In the data rows, 128 means zero.
Here is a table of points, one per row:
[237 163 185 123  98  81  32 112 116 111 119  95  89  71  89 100 164  53  93  90 187 201 210 172
 255 146 119 143 178  69 136  93]
[142 206 181 121 124 114  69  43  79 113 117  95 106 100 104 111 105 144  98 128  84  94 108 119
  95  85 141 177 135 251 146 159]
[176 156 228 141 133 141 114  33  79 110 115  92 103  98  99 123 113 158  89  99  76  92 111  98
   9  45 123  78 154 148 123 203]
[154 113 194 145 161 129 171 148 148 131 119 101  94 129  91  94 130 146 205 149 186 150  96 110
  86  98 100 100 131  58 119 104]
[ 37 108  97 107  76  99 118 134 131 106 102  92 124 150 162 208  80 135 151 165 221 187 111 103
  89 191 108  95  39  95 112  99]
[181 156 121 127 118 100  46  61 103 110 117  96  97  77 100 112 212 135 167 119 110  87  91 121
 105  52 129 108 162 102 103 131]
[112 163 220 126 129 113  92  75  99 103 119  89 104 104 107 108 138 191 235 176 116 101  92 110
  88 101 125  98  87  99 108 116]
[ 48 148  83 115 119 151  93  73  50 154 157 211 159 121 127 140  67 163  90 151  93  77  91 100
  39  62 151 120 122 255 122 206]
[189 123 107 150 179 160 186 183 141 155 137 112  80  74 100 116 136  95 106  87 115  99 142 147
 196 126 162 217 211 196 147 138]
[218 185 173 111  95 127 103  32  93 104 121  90 106 110  98 134 175 212 196 122  72  99  99 106
  21  58 114  66 151  91  75 137]
[ 90 104  95 126 155 157 237 227 172 163 154 127 120 123 104  88  93 136  83 126  86 123 100  99
  59 121 106  95  80  95 118 151]
[ 78 111  91 110  94 110  97 148 144 110 134 214 198 192 158  96 108 103 101 101 171 181 221 180
 222 193 114 119  86  93 125  97]
[186 105 104 131 102 119 158 228 191 163 166 178 136 127  77  95 159  78  93  79  87 119  93  96
 121 113 116 125 175  90 163 164]
[118  92 111 136 146 145 253 255 218 173 145 129 124 138 106  72 112 127 159 140 232 192 108 117
 116 155 113 107  97  46 131  75]
[188 128 139 147 189 168 161 129 135 151 123  95  98  65  89 127 156 102  82  89  81  93 107 124
 102  72 148 180 220 223 163 150]
[160 132 121 165 195 197 225  91 124 142 125  87 109 106 102 125 105 182  91 127  80  94 110 104
  44  88 145 141 177 240 128 182]
[230 135 126 113  99  72  75 182 170 126 115  79  96 117  90  65 248  94 169  89  99 109  90 107
 151 146 108 130 135  33 161  60]
[ 84 106 109 130 142 136 214 251 177 154 139 133  98 112 106  97 116  94  96 126 135 135 198 178
 255 231 133 176 106 138 146 106]
[184  82  78 120  87 132 171 120 185 117 126 178 203 253 192 111 115 155  82  84  61 118  92 114
  11 146 109  98 134  96 136 172]
[ 37 123  88 123 102 112  94  83  98 111 106 127 172 162 216 191  93 123  86 150  99 100 102 100
 117 121 148 148 103 226 161 164]
[129 163 117 121 106 116  60  72  87 109 110  97 116  79 101 119 120 180 236 178 150 130 103 103
  68  84 148  87 106 124 109 133]
[154 113  96 106  98  99  70 121 148 114 115 108 109 122 144 216 142  77  99 112  98 108 101 126
 128 141 152 185 156 186 193 129]
[104 105  99 112 108 134 131  65 112 125 124  91 135 157 166 226 176 183 174 139  69  97  94  92
  29 123 125  60  68  76  95 118]
[155 102 202 141 168 140 216 162 171 119 119  87 116 153  80  80 125 191 241 160 115 126  92  99
  85 171 114  76  87  45 110  92]
[205 199 165 120 106 122  85  35  97 116 113  98  94  96 100 134 131 176 199 155 170 142  87  95
  72  58 118 101 143  94  83 121]
[ 44 129 194 143 175 139 158 151 118 130 121  91 116 103 123  90 115 112 171 162 237 181 111 113
 161 150 106 106  61  90 137  76]
[ 93 125  85 118 134 135 121  86 104 118 148 233 175 164 145 129  68 202 163 173 190 157 116 115
  39  85 110  78  88 102  87 124]
[241 169 116 107  98 127  74  48  94 111 104 101  97  88  93 115 220 159 137 114  72  92  92 108
  22  57 125  87 161  83  76 139]
[117 159 232 129 109 101 102 122 126 112 139  98 104 120 107  91 112 164 228 179 162 134  97 111
 112 130 120 109  82  83 113  98]
[ 96 113  98 134 143 174 255 209 175 164 164 119 114 139  90 106  66 164  90 122  77 125 139 142
 103 213 149 171 110 205 128 108]
[102  86 100 110  92  94 145 126 154 118 109 107 139 170 173 187 108 128 108 108  92 104 107 118
  88 197 134 157 104 194 173 132]
[ 86  98  94 105 100  93 133 134 148 111 109  94 128 167 184 203  95 124  99 114  91 122 165 152
 183 255 148 191  95 158 145  89]
[ 45 112  97 125 140 137 229 228 162 158 155 130 115 121  99  71  77 115  95 127 116 122 142 150
 162 208 149 181  92 221 157  99]
[150 151 228 164 149 112  47 129 107 122 114  92  97  74 104 120 224 115 222 143 131  95  92  97
 165  64 105 138 151  81 128 111]
[ 99 107 106 150 168 156 255 194 191 143 130 108 132 169 104  71  88 172  92 108  79 113 101 107
  30 167 131  89  89  97 148 154]
[ 81 141  93 121 113 141  24  15  43 119 113 118 145 112 201 242  91 123  99 136  81  95  94 101
  70  40 118  86 131 152  99 186]
[104 121 100 122 140 181 255 184 161 154 148 128 116 130  97 102  84 165  92 142 156 191 206 191
 139 152 120  88  93 107  93 124]
[132 154 152 162 198 187 180  48  76 130 123  85  96  97 118 134  95 156  87 130 101 134 207 191
 169 127 139 123 140 178  71 153]
[194 117 106 125 118 128 115 143 146 150 160 184 123 121 118 135 141  99  90 108  93 108  80 105
  88  59 127 107 198 117 128 180]
[137  95  92 104  86 104 145 142 179 111 137 202 223 240 179  93 102 121 100 112 159 195 211 183
 186 215 119 120  95  36 128  93]
[ 42 149  98 124 118 134   1  48  36 111 115 197 195 139 198 175 102 121  77 166 120  86 101 101
 129  68 152 164 123 255 144 187]
[100  98  91 109  80 108 129 121 149 118 129 107 137 182 164 195 108 130  94 117  94 122 100  94
  69 174 107  96  85  72 134 127]
[ 74 108 181 158 170 131 197 183 171 119 117  82 107 137 105  86 108 107  99 110 151 176 218 190
 244 238 115 132  73  73 135  87]
[103 125 106 127 125 119  91 158 126 154 167 182 138 100 126 130 176 150 238 160 119  81  97 105
 126  68 123 113 141 106 110 114]
[128  99  87 116 106  70 109 229 178 131 154 218 176 171 108  72 128  44  91 116 119 124 165 156
 255 255 148 214 139 135 173  79]
[141 121  94 107  87  82  39 145 132 126 118 159 185 185 201 139 204 115 222 139 127  93  87 103
 173 104 115 140 152  52 141  92]
[ 33 129 105 141 182 168 183 173 123 145 126 104 119  80 117 119  93  93  87 155 153 138 218 203
 253 175 133 149  80 159 112 128]
[152 155 121 125 109  88  44 126 110 110 112  82 104  84 103 100 241  72 153 133 130 111  91 114
 174 109 104 146 125  85 136 111]
[128 154 223 158 171 142 101  81  95 117 115 105 102  94  91 110 115 112  96 117  99 105 109 109
 111  93 147 163 164 232 177 188]
[143 145  90 130 154 159 119 156 110 161 173 148 110  61  94 151 134 109  86 118  88  86  97 101
  89  22 135 129 181 180 131 203]
[212 108 251 136 121 119 163 123 179 124 121 102  91 156  79  78 130 128 129 115 210 216 129 129
  72 157 113  80 130  23 119  83]
[184 125 108 122 153 164 163 191 154 165 147 127  90  63  95 130 152 124 200 131 206 129 106 128
 134  56 124 121 192 102 114 123]
[142 100 150 160 169 165 255 145 187 134 113  88 100 164  90  81  76 167 124 124 222 219 135 128
  46 157 111  73  98  55 105  99]
[ 75 134  90 109 119 111  81  55  71 110 120 105 133 127 205 241  81 124  87 135  82 102 103  98
  91  91 140 133 126 200 154 186]
[ 27 148 105 107 106  92   0  92  67  99 114 125 142  88 230 210 122  47  87 159 158 130 217 184
 255 174 147 183 106 180 125 120]
[ 78 127  88 116 119 138 101 114 104 139 147 210 152 134 122 111 106 117  92 127  96 102 105 110
 122 116 155 180 143 255 155 141]
[ 73 121  99 114  94 115 100 153 120 127 141 222 183 194 150 107 111  90  85 121 127 150 214 193
 253 232 133 164 105 117 136 112]
[233 148 238 121 114 118  89  91 135 113 117  86  89 105  98 105 175 176 226 135  87  90  86 110
  66  88 117  92 161  64 109 124]
[162 126  96 123 119 118  83 113 122 148 146 219 164 144 128 123 103 123  98 114 103  92 126 143
 124 115 160 176 187 236 146 142]
[ 83 117  89 126  99 134 114  65 113 107 110 155 191 213 225 176  98 162  97 143 109 146 193 176
 171 207 134 125 110 163  97 129]
Along one direction, these points spread out more than along any other. Take the direction at right angles to it along which they spread out most. Go by this last direction. Where along it does each point below lie, from 0 to 99? 50 is the average, and the first point above lies past it. One standard deviation of the points above along it is 16.
[187 121  96 119 109 112  41 106 114  99 114 165 180 146 214 158 151  79  80 112 121 148 205 201
 255 130 141 154 204 109 121 122] 34
[ 89 118 150 163 167 140 198 194 141 133 115  93 109 103  83  98 125  96 107 129 255 217 153 135
 190 156 110 125  85  81 136  77] 66
[ 98 105 106 144 168 177 254 209 158 170 142 105 109 126 101  92 100 130 103 125 236 239 169 156
 130 157 117  93  82  66 116  96] 70
[196 106 201 153 151 136 204 180 192 110 118  87 107 126  72  75 139 110 126  99 232 204 144 123
 105 151 104 108 148   9 117  91] 83
[196 133  92 116  95 130  77  69 100 112 128 207 196 178 170 131 126 138  90  79  76  95 100 103
  46  69 133  99 181 101 117 177] 41
[124 105 100 113 106 120 107 106 128 121 125 141 177 205 218 170 114 124  81  97 100 119 173 156
 188 212 133 163 136 156 138 117] 32
[ 85 131 103 121 112  93   8 128  85 115 132 214 187 172 168 127 132  65  93 133 143 128 200 180
 255 165 153 216 150 179 156 105] 23
[ 90 143 102 114 119 104   4  37  36 104 120 115 106  77 165 255 192 149 189 154 116  82 105 111
 112  28 131 104 129 154  87 151] 34
[122 134 173 167 171 159 129 120 111 122 121  97  84  77 103 103 174 147 246 167 128 116  96 115
 123  73 122 116 138 104 125 118] 65
[141 131 106 137 152 128 146 224 161 170 135 121  93  78  94 120 136  63  83 110 114  91 106  98
 156  70 137 151 149 131 169 165] 51
